Families of rows that turns and mirrors carry onto each other, the same ones carrying the whole set onto itself: the rest of each named row's family, in list order
5 families of 5 rows
Z_75: [-0.17 -1.29 -2.29  1.72 -1.21  0.03 -1.84  0.05  5.09  0.75 -0.88]
Z_445: [-1.12  0.24 -1.34  1.10 -0.47  0.95 -0.98  2.71  5.64  0.11  0.23]
Z_244: [ 0.06  2.36  3.21 -3.10  1.25 -2.40 -0.52 -1.38  1.45 -2.08  1.15]
Z_688: [-0.75 -1.32 -2.42 -1.17 -0.25 -1.44 -1.61  3.09 -0.70 -0.16  1.80]
Z_830: [-4.39 -0.19  2.42  0.54 -0.11  0.87 -2.71 -1.81  1.12  0.37  1.17]
Z_628: [-0.61 -1.12 -0.36  0.62 -2.15  1.19 -1.14 -0.26  4.55  0.50 -2.77]
Z_994: [ 2.76 -0.46 -3.19  0.08 -0.24  0.16 -1.76  1.25  0.52  2.78  0.77]
Z_940: [-1.98  1.92  1.94  1.95 -1.18  1.42 -2.73 -0.04 -0.18 -2.69  3.07]
Z_585: [ 1.77  1.82  3.15 -2.79  0.52  0.25 -0.05 -1.94  0.79 -2.81  1.30]
Z_50: [ 0.59 -0.52 -3.12 -0.52 -0.86 -0.37 -1.57  2.33 -1.63  1.99  0.90]
Z_358: [ 1.05  0.65 -0.04  3.13  0.81 -1.42  0.69 -0.32  4.71 -0.01 -0.84]
Z_624: [ 0.47  2.81  2.52 -3.52  0.70 -3.02 -1.47  0.49  3.28 -0.54  0.14]
Z_236: [ 3.39  2.28  0.15 -2.67 -0.44  1.77 -0.17  0.51 -1.76  0.67  0.48]
Z_372: [ 0.90 -0.30  1.43 -2.57 -1.06 -3.32  0.19 -1.79  0.10 -1.43 -1.12]
Z_136: [-0.88 -0.23 -2.44 -1.29  1.44 -1.49 -0.38  1.12 -0.69  3.38  0.16]
Z_341: [-0.13  3.96  1.54 -2.67 -1.39  2.93 -0.93  1.94 -0.01  1.05 -0.50]
Z_251: [ 0.37  2.92  1.89  0.81  1.12  2.62  1.36  1.54 -0.92  1.36 -0.78]
Z_384: [-3.64  2.42 -0.89  0.11  1.53  1.24 -2.85 -2.93  0.88 -1.11  1.72]
Z_64: [ 2.08  3.29  1.57 -1.43 -0.11  2.13  1.45  1.78 -0.99  0.14 -0.60]
Z_459: [ 1.62  4.28 -1.78  0.13 -1.05  2.96  0.34  0.11  0.59 -1.12 -0.87]
Z_403: [-2.98  1.75  1.21  1.51  0.48  1.03 -3.29 -2.92  2.76 -1.27  1.79]
Z_804: [ 0.05  1.35 -1.45 -0.09 -1.17 -2.57 -4.41  0.31 -0.73  2.48  1.55]
Z_724: [ 0.50 -1.06 -1.32  2.94 -0.24  0.71 -3.01 -0.59  4.34  0.85  1.57]
Z_805: [-1.07 -0.19  2.52  0.88  0.77  0.10 -2.56 -3.18  3.01 -1.96  2.67]
Z_379: [-1.25  1.59  0.84 -3.62  1.65 -1.39  1.31 -0.96  2.55 -2.60  0.21]

Same family as Z_384: Z_688, Z_628, Z_624, Z_251
Same family as Z_244: Z_75, Z_50, Z_64, Z_403
Same family as Z_994: Z_585, Z_236, Z_724, Z_805
Same family as Z_341: Z_445, Z_830, Z_136, Z_379

Families of rows that turns and mirrors carry onto each other, the same ones carrying the whole set onto itself: the rest of each named row's family, in list order
5 families of 3 rows
Z_629: [ 0.55  4.82  1.35  3.67 -2.27  3.94 -2.35 -1.40 -2.46  1.13  3.17  0.48
  2.52 -0.46 -0.28  1.91 -0.07 -0.27 -0.01  1.11  2.63 -0.99  3.30  0.94
  1.11 -1.09 -0.96  1.21]
Z_518: [ 2.67  0.56  2.21  0.24  2.69  2.13  5.27 -1.43 -1.12  0.99 -1.30 -1.48
 -1.18  0.72 -0.93  0.24  0.09 -2.68 -1.73 -4.16 -2.14 -0.83  2.25  3.11
  2.20  3.37 -1.56 -0.36]
Z_22: [-1.99  5.94 -0.05 -0.45  0.08  2.42 -0.78  0.83  0.31  1.75 -0.58  1.18
  4.62  1.10 -1.19  1.59 -0.68 -1.61 -1.39  0.17 -0.15 -1.72  2.74  3.38
 -0.28  2.46 -2.74  0.66]
Z_808: [-0.05  2.48  1.18 -1.55  0.31 -0.10 -1.51 -3.75 -2.73  0.41 -0.26 -1.94
 -2.70  1.18 -0.26 -4.58  2.47 -0.68  1.50  3.64  2.89 -0.87  0.66  0.09
  2.14  0.68  1.31 -0.66]
Z_482: [ 2.22  2.80  0.02  1.99 -2.36  1.02 -0.11  0.15  0.54 -3.95  0.42  1.20
 -4.10 -2.50 -1.26  0.12  0.94 -2.79 -2.12 -3.91 -1.82 -0.92 -0.45  0.08
  3.79  2.23 -1.60  1.58]
Z_751: [-2.59  5.14  0.76  1.25 -1.88  2.04 -1.44 -1.96 -2.78  2.24  2.31  0.05
 -0.43  0.81 -0.14  0.25  2.50 -3.22  1.23  1.68  1.89 -3.07  2.85  1.52
  1.66 -1.14 -0.89 -2.47]
Z_801: [ 2.66  0.91  2.16 -2.07 -1.37  2.69 -1.85 -2.92 -2.98 -1.94  0.39 -1.33
 -0.23 -0.15  0.04 -2.10  1.67  1.81 -0.30  2.56  2.82  2.30 -0.51 -1.43
  2.33  1.41  1.73  1.45]
Z_582: [ 2.23  3.50 -1.71 -0.84 -1.35  0.21 -2.30 -1.87  0.21 -2.62 -0.02  0.79
 -1.74 -2.96 -2.01 -3.26  0.17  0.12 -0.96  0.59  1.43  1.94 -0.47 -0.70
  4.18  4.08  0.83  2.80]
Z_623: [ 0.09  7.12 -1.75  2.12 -3.15  1.38 -2.42 -0.62 -0.25 -0.55  1.77  1.69
  0.82 -3.34 -1.92  0.25 -0.68 -2.17 -1.21 -1.43  1.44 -0.99  2.27  1.32
  4.13  1.76 -1.86  2.20]
Z_263: [ 3.36  0.73  4.46  3.06 -1.54  2.67  0.73 -0.95 -2.33 -3.20  0.46 -1.57
 -3.41  0.57  0.80  0.79  1.39 -1.37 -1.46 -2.82 -0.65 -1.98  0.34  0.16
  1.53 -1.25 -1.71  1.41]
Z_180: [ 0.36  0.62  2.22  2.59  0.31  0.91  0.53 -1.42 -1.35 -0.82  0.73 -0.64
 -5.76  1.87  0.31 -0.99  3.30 -2.99  0.65 -0.09 -1.24 -3.18  0.43  0.38
  0.65 -0.70 -0.29 -1.98]
Z_662: [ 0.93  1.42  2.38  0.08  1.56  1.26  1.83  1.46  1.12 -2.14 -2.69 -0.15
 -1.25  2.21 -0.37  0.61  0.47 -2.16 -2.41 -2.90 -3.57 -2.35  0.05  2.38
 -0.69  2.59 -2.87  0.96]
Z_773: [ 0.42  3.79 -0.26  0.83  2.05  3.21  2.98 -1.78 -1.26  4.31  0.77  0.21
  3.49 -0.07 -1.61  1.35 -1.03 -1.97 -0.68 -1.41  0.26 -0.19  4.63  3.82
  1.95  3.39 -1.15 -0.57]
Z_201: [ 0.59  2.36  0.59 -4.78  1.77  0.64 -0.54 -0.79  0.04 -1.00 -3.32 -0.81
  1.77  1.54 -1.00 -2.92  0.21  0.76 -1.51  1.84  0.25  1.10 -0.31  1.37
  0.53  4.70 -0.20  1.82]
Z_42: [ 1.99  0.92  0.35 -3.72  2.71  2.16  3.22 -3.07 -1.78  2.07 -1.29 -1.30
  1.52  0.14 -1.50 -1.86  0.20 -0.32 -0.85 -0.03  0.64  2.38  1.82  2.00
  2.87  5.28  0.98 -0.38]

Same family as Z_773: Z_518, Z_42
Same family as Z_623: Z_482, Z_582
Same family as Z_201: Z_22, Z_662
Same family as Z_263: Z_629, Z_801

